A single turn carries every row of the set below to another of its rows. Some are shown first; where does it send the rows asked next?
Z585: [  1  -9   0 -11   1  -6 -10   8  -5  10  -6   9 -18   4   2  -6 -13 -11
  -6  -8   0   1   9  -4  -3   0  -2  -7   2   3 -10  -9   1  -1   1  10
  -1  -1   4  -2  -7  -4   3   7 -10  -2   6   5   7  -5  -8 -13   5   0
  -6   4 -16   9]
Z135: [ -5   0  -5  -5  -4  -6  -8   2   5  -3  -1  -3   2  -5  -4  -8  -4  -7
  -5   4   2  -2  14   4   5   8  15   0  -5  21   4   7  -7   2  -7  -2
 -12  -3  -5  -1   6  -4   1   3  -5  -1   9   5  10 -10   8  -6   3 -13
   9   9  -7   2]
Z917: [  2  -3   0  -6  -8 -10  -4   4   0  -3  13   6 -11  -8  -6  -6  -7 -11
   2  12   6   4   2  -1  -2   1   0   2  -7   8  -2  -4 -15 -15  -1   1
   4   0   9  -6  -1   0   6   6   5  13   9  -5 -10  -2  -5  -9  13  -6
  -8   4  -4  -4]
Z889: [ -7   0   4 -15  -2  11  -5  -6   5   2   3  10  -5  -3 -11  -8  -2  -5
   2  11  13   4  16  -2  -2   3  10 -10   1   5   6   2 -12  -3  -4  -2
  -4  -2  -4  -6 -10   7   3   8   8   9   5  -5   1 -11  -4 -11   2 -12
   2  -1   3  -2]
Z857: [  6 -11  -6  -7  -8   5  -5   2   0  -1  10   8  -7  -2  -8  -2  -5  -6
   1   0   1   6  12  -6   5  11   2   5   2   5   3  -2 -11  -1  -5   5
   2   8  -8  -4 -14  22  14   2  -4   9  -5  -5  -4  -2   3 -11   4  -3
   9   7   0   2]
Z196: [  1  -2  27  -2   5  -3 -10   7  -4  -7  -3  -1   1  -1  -5  -6   2  -7
   2   8   2  10  16   0  -6   5   1  -4  -6   3   2  -4 -12   5 -10   6
   0   3  -1  -1   0  -6   1 -10   2   3   7   4   1  -6  -3 -25   0  -8
  -2   0  -5   4]
Z817: [  2  -2  -2  -9   2   3 -11   9  -2  -6  10  -2  -2  -4  -7  -2   3  -4
   7  13  -4   6  10   1   1   2  10   5  -6   3   3  -6   9  -1 -26   4
  -4   1  -5  -6  -1 -19   2   5  -1  -1 -10   6   1  -8  -2 -12  -2 -14
  -3   2  -2   2]
Z887: [  3  -3   6   3   0  26 -10  -3   2  -9   7   0  -1  -4  -8  -5 -11  -3
  -5   8  -3   6  -1   0   2   5   7   0   3  -5   0  -1  -5  -8   8   5
  -2   1   1  -2  -7  -4   2  -2 -11   1   3   5   6  -3 -15 -14  -6  -5
 -10   5 -10   7]
Z732: [  7  -7   9  -5   6  -3  -4   3  -8 -10  -9   5  -1  -8   0  -3  -8  -2
  -1   3  -2  -5   5   8  -3  -1   9 -15   0   9  -2 -11   0  -6  -8   6
  -3   1   7   0 -16 -12  -8  -9 -10 -11  -5   4  -2  -8 -10  -6   5  -6
   1 -11 -10   3]
Z909: [ -3 -10  -2   1   7  13 -20   3   1  -4  13   7   6   0 -13  -2  -3  -3
  -5   1   1   5  12  -1  -7   4   4  -2  -9  -2  -4  -6   2 -16   0   5
   8   5   1   3  -6  -3  -6  -5  -5  -4  14  -6  -2  -6 -11  -6  -1   0
  -8   1   0  -4]
Z268: [ -3   2   9  -9  -2  -8  -8   0  -8   1  13   9  -6  -5 -10  -8  -4 -19
  -3   2   8   6  19  -6   4  -2   4  -3   4  -3   0  -7 -12  -1   2   3
  -9   1   9   8  -2   6   8   3  -1   8   0   7   8 -10  -4  -2   7  -2
   0  -4  -4   9]
Z610: [ -6  -1  -7   4   3  -6 -12  17  -7   5  -4   7  -3 -10  -2  -6  -6   4
  -2  -8  -2   5   3 -10  -1  -1   5  -1  -6  12   2  -6 -12 -12  -6  13
   1   4   1  -7  -3  -9   8  -1  -5   2  -1  -2  -1  -5  -5  -4   8   4
  -9   3 -11  -2]
Z947: [  2 -12  -9   5  -4   8   3  10   5  -6  -4  -4  -6  -7   4   7 -11  -3
   3   2  -2   9   9   5   0  -1  14  -6   2  -2  -1  -2  -1   2   1  10
   4   6   2   5   7   1   2  -2  -6  -1 -14   2  -9 -12  -1 -10   3 -11
  -5  14  -6  -2]
Z974: [  8  -6  -2  -2  -1   2  -2   4  -8 -14  -6 -10   4  11   5  -1  -9  -7
  -2   5   4  -7   5  -3   1   2   9  -2  -8   7   7 -11  -2  -4 -14  -2
   2   7  -1  -9  -3   3   1  -5 -12  -7   3   5  -9   3  -3 -12   8 -16
  -6  -1  -8   6]
Z829: [ 10 -11  -2 -13   4   5   0   0  -1  -8   4   3  -9   1  -3  -2  -7   6
   0   2  -1   6  10   0  -3   8   1 -14   0   4   6 -15 -12   2   0   2
  -8   3 -11   4  -8  13   2 -12 -10  -5   0   8  -8  -9 -12  -6  12 -10
  -2  -8   3   4]
Z520: [  2  -9  -7  -4  -1  21 -15   2   1  -5  -6  -1  -6  -2  -4  -4  -7  -8
  -2  -1   6 -12   7  -7  11   6   5   4  -1  18  -3  -5  -7   1 -16   1
   2  -3  -2   2  -1  -4  11   8  -3   4   2   2  -4  -5   5  -5   4 -15
   0   9 -10   1]
Z294: [ 14  -1   3  -5  -6   4   0   4  -1   1  10   0  -4  -4 -11   1  -7   0
  -7  10  -6  -1  12   5  -3  -3  -2  -2 -13  -9   1  -2  -4   6  -6   0
  -2   9 -13   1 -11   3  -1  -4 -10   5   9   6  -6 -10   1  -4   0 -17
   9  -8  -4   4]
Z249: [  7 -21  -7  -6  -4   1   6  -8  -4   4   4  -1  -9  -6 -10  -9  -5  -9
   5   4   6  -7   6   4   6   1   5  -7 -12 -10   2  -7  -5 -11  -4  -1
  -3  -2   4   0  -2  -6  -9   0  -6   4   3   2   8 -14  -2  -3   2 -15
  -6  -6  -3   4]
Z298: [  8 -16  -3  -1   6  -1 -12   9   9  -7   9  -5   4 -23  -4   8  -3  -8
  -1   6   3   5  12   6   2   8  15  -4   5   7   0  -5  -5   5  -7  11
  -1  -2   6  16   5   3   2  -3   0   0  -6   2  -7 -12  -8 -11   6  -6
   5   9  -8  -4]
Z606: [ 16   1 -12 -13  -2   0 -15   6  -8  -1   3   1  -7 -14  -8  -2  -3  -8
  -4  14   8  -8   6   2   6   2   8  -3  -6  -9  -5  -1   1 -10  -9  -6
  -3  -6  -2  -1 -10  -1  -1   7  -6  -2   5  -1  -3   4 -10 -11   5 -13
  -5  -5  -9   9]
Z311: [  3  -6 -14  -8   2  12 -10  15   3  10   5  -1  -4  -4  -3   4  -2  -4
   6  -7  -2  11  13   0   1   5  11  -1   3 -15   0  -4   4  -3  -4   8
  -4   1   2   0  -4  14   1  -3  -5   0  -9   4  -7  -8  -6 -16   3  -7
  -1   0  -7   1]
Z437: [-10 -12 -10  -4   3   7  -4   8  -5  -5   5   3   5  -4 -10 -11  -3  -5
   4   8  -4   4  11   3  -3   5   5  -3  -4  15  10  -5   5   5 -17   0
   6   8  -8  -5  -2   0   6   1   2  -2   1   3  -5 -13 -15 -10   2  -9
 -15  -1  -3  -7]
Z128: [  2 -19 -20  -8  -1 -10  -7  11  -3   4   3   1 -10  -4  -5   1  -5  -5
  -3   1   3   6  -4   0   3   2   6   0  -1 -12   2  -6 -12  -7   6   5
 -11   2  -1   5  -3   2   2   3  -8   2 -11   4  -1  -9   0  -6   8 -11
  -8  -2  -1   5]
Z241: [ -5 -11   5  -7   1   0 -15  -1   0  -2   3  -3   9  -1 -15  -2 -10  -3
  -3  10  -1  11   4  -1  -1   0   9  -1 -15   4   4  -4   0 -15  -9  15
   2  -7  -2  10  -5  -8  -8   5  -2   1   0   4  -5  -3 -10  -2  -2  -3
   7  11   4   1]
Z935: [  1 -15 -11  -3   3   0 -12   5  -8   6   3  -3   5  -6 -10  -4  -7  -4
   0 -14  -3  -2   4  -4   7  14   5   4  -7  12   2  -6 -18  -5 -21   4
   0  -2  -3  -2  -3  -6   2   7  -9   0  -8   6   6  -5  -2  -6   4  -4
   2   3  -9   3]
Z821: [  6  -8   4 -10  -3  -2 -10  14   4 -15 -10  -3   1  -1  -4 -11  -2 -12
  -3  -8   0   3   6   5  -1   8  11 -20  -7   0   1  -6  -4   1  -8  -7
  -8   1  -4   8  -2  -4 -11   0 -12   2  -1  10   1  -4  -1  -2   3 -18
   0  -2 -12   2]
Z931: [ -4 -15  -2  -3   7   4   2   9  -5  -2  10   1 -10  -8  -8 -10  -3  -7
  -1  11  -9  -3   1  -1   8   7   5  -7   1   4   5 -10 -10   3  -9   9
   9  -1   2   0   0   3   2   8   1   3   0  -6   6  -9 -18 -16  -8  -1
 -12   1 -12   4]
Z224: [ -7  -7  -2 -11   3   2   0   9   5 -13   3   1   3   7  -2  -6  -6 -11
  -6   3  -6   0  22   1   1   8  -4  -7  -3   8   2  -8  -5   1  11   2
   3   4  -2   9  -2   3  -7 -11 -17  -1   8   8   5  -5 -10  -7  -2  -9
   1   8  -4   2]
Z5: [  4  -5  11 -11   1  -6 -15   2  10   0  14   4  -6  -6  -2   4   0   1
  -3  14   7   5   7   6   6   5  10  -9  -7   2  -3  -3  -6  -5  -2   3
  -1   1   1   3 -12   3   3  -2   3   3   5   9 -14 -12   2   0   8 -15
   4 -16  -9  -5]
Z141: [  2  -3   4  -8  -3  -4 -14   8   2  -9 -13   3 -14   0   3  -2   2  -1
   0  -1  11   3  13   4   3  17  13  -2   2   6 -13  -3  -4   0   1   4
  -1  -6  -5  -9   6 -12   7   5  -9  -5   5   5   1 -10   2 -13   2  -9
   0   9 -13   5]
Z113: [  2 -10  13 -14  -3  -2 -10  -4  10  -6   7  -1  -6  -3   0  -8   2  -8
  -1   1 -11   7  21   8  11  10   7  -3   8   6  -2  -3 -15 -10  11   9
  -1   1   3   6 -11   6   1   3  -8   0   0   1   6  -2  -6 -12   4  -4
  -9   5  -8  -1]
Z7: [  1  -4  15   7   3  -7  -7   5  -2 -15  -2  -1   3  -6  -6 -11  -6 -12
   0   1  -1   7  27   4   2   3   5 -16  -1   8   3  -6 -15  -2  -8   3
  -3   2  -2  -3  -3  13   3  -1  -8   1   2  -2   3  -8   4   3   6  -4
   1   2 -10  -2]
Z503: [  6  -8   2 -18 -13  -2 -11   2  -2  -7 -10   6 -13  -5  -7  -7   2 -11
  -1  -7   6  -4  12  -1   5  -4  12   2  -7  -7  -4 -12   3  -6   7  -7
   0   3   2   0 -12  -2   4   2  -5  12  -2   6  -4 -13  -4  -1   4 -11
  -3  -1  -5   5]
Z575: [  1  -3  -5 -18   0  -7 -11   1   0  -6  -4  -1   6  -2  -4  -3 -11  -6
   1   6   3   2  20   3  -2  11   7  -4  -7 -11  -1  -5  14   1  -1   4
  -1   1  -8   1  -3  -4   2  -7 -10   0  10   2  -5 -10  -8  10  -4  -8
   6   2  -5   1]
Z706: [ -1 -10  -9  -7   0 -12 -10  -6   0  10   2   0  -3  -8  -6 -13 -13  -9
  -1  -9  -5  -4  20  -1   7   1   1   1  -6  15   3  -5   1  -4 -10   6
  -7   1   1   0  -7   9   2   0  -5   0  13   2  10 -11  -3  -6   5   1
  -3   1  -9   1]
Z336: [  2  -7  12 -17  -8  -8 -12  -3   4   7   6  -4  -4   0   1  -6  -7 -14
  -5   9  -4   8   6   7  -2   4  14   1   2 -11  -1   3  -1  -6   3   8
  -9   2  -1   4  -5 -10   8   7  -1   3   2   1   0  -3   3   6   8  -9
  -1   5  -9   1]
Z463: [  4  -4   4  -3   2   3 -19  16   2 -10   6  -2   4  -8  -2   4  -6 -18
 -11   9   1   3  11   0   0   8  -7  -1  -1   7   0   0  -8   6 -14   8
  -3   6  -6  12   2  10   6  -5  -3  -1   5  10  -5  -5   4 -17   1 -12
   5  -3 -10  -4]
Z120: [  6 -14  -1  -2   2   8 -10  16   4   9  11  -4   0  -9  -8   1   0 -12
  -3   6  -5   3  13   0  -3  -4  10  11  -2   3   5  -5   1   0  -4   9
   1   2   7   0  -7  12   4  -7   0   9  -2  -2  -6  -4  -2 -11   7  -5
  13   9 -12  -5]
Z206: [ 10 -10  -2  -4   1 -10 -14  14   3 -18  -5   2  -4 -14   7   3 -11   4
  -5   7   0   3   4  -1   8  -3  10  -4  -7   6  -2  -3   7  -2  -1   8
   1   3   3   3  -2  -2  -1  -6 -13  -1  -7  -5 -13  -8   5  -5   2  -8
  -3  -4 -14  -5]
Z365: [ -1  -2   3 -11   2 -14 -10   1  -4 -12   6  -2   8  -5  -6   4 -12  -5
   3   1   1   8  10   0   2   6   2 -10  -1  11   2  -5 -25  -3 -15   4
  -1   2   2  -6  -2   7   1   8  -9  -1  -3   3  -3  -7 -15 -23  -2 -10
  -4   2  -3   1]
Z708: [  3 -22  15 -10   4  -9  -6   3  -1  -3   8  -1 -13  -4  -1   4  -4   1
  -3  15  -4   8   8   3   5  -8   3 -14 -10   2   1  -3 -22   0   8   1
   0   0  -3   1  -3   2   3  -3 -11   0  -7   3  -3  -7  -2 -11   4 -13
  -1   2  -3   2]
Z897: [  1   5  -4  -3   3   6 -23  13  -2  -1  -4   5 -10 -14  -3  -4  -2  -1
  -1   4   8  -1   7 -13  11  -1   1  -4  -2   4  -6  -1  -5   0  -8  10
  -2  -1   0   7   8  -9  11   4  -3   5   8  -1   1  -6  -3 -15  -2  -8
 -13   5 -11   5]
Z634: [ -1  -9  12 -10   4  13  -7 -10   3 -11  -2 -14   1  -5  -5  -4  -4  -3
   0   3  -1   3  -3   4   7  10   7   1  -4  -2   8  -3  -5 -12  -3   9
  -6  -4   4   6  -4  -7   9   4  -4  -7   0   2 -12 -10  -5  -8   4  -2
  -3  12   2   5]
Z9: [  0  -5   1  -7   8   6  -7   9   3  -6   7  -3 -19  -2   1  -3   6  -7
   1  14  -6  -6   1   2   4   4  13   2   2   2   0 -19  -4 -13 -13  12
   0  -5   6  -6  -5  -9   8   8   7  -3  -6  -4  -3 -11  -4  -9   2  -6
  -4   0  -8   1]

Z249 -> Z732
Z120 -> Z311
Z708 -> Z5
Now find these:
Z857 -> Z128
Z520 -> Z935
Z9 -> Z817
Z606 -> Z974
Z241 -> Z909
Z268 -> Z503
Z336 -> Z575
Z135 -> Z706

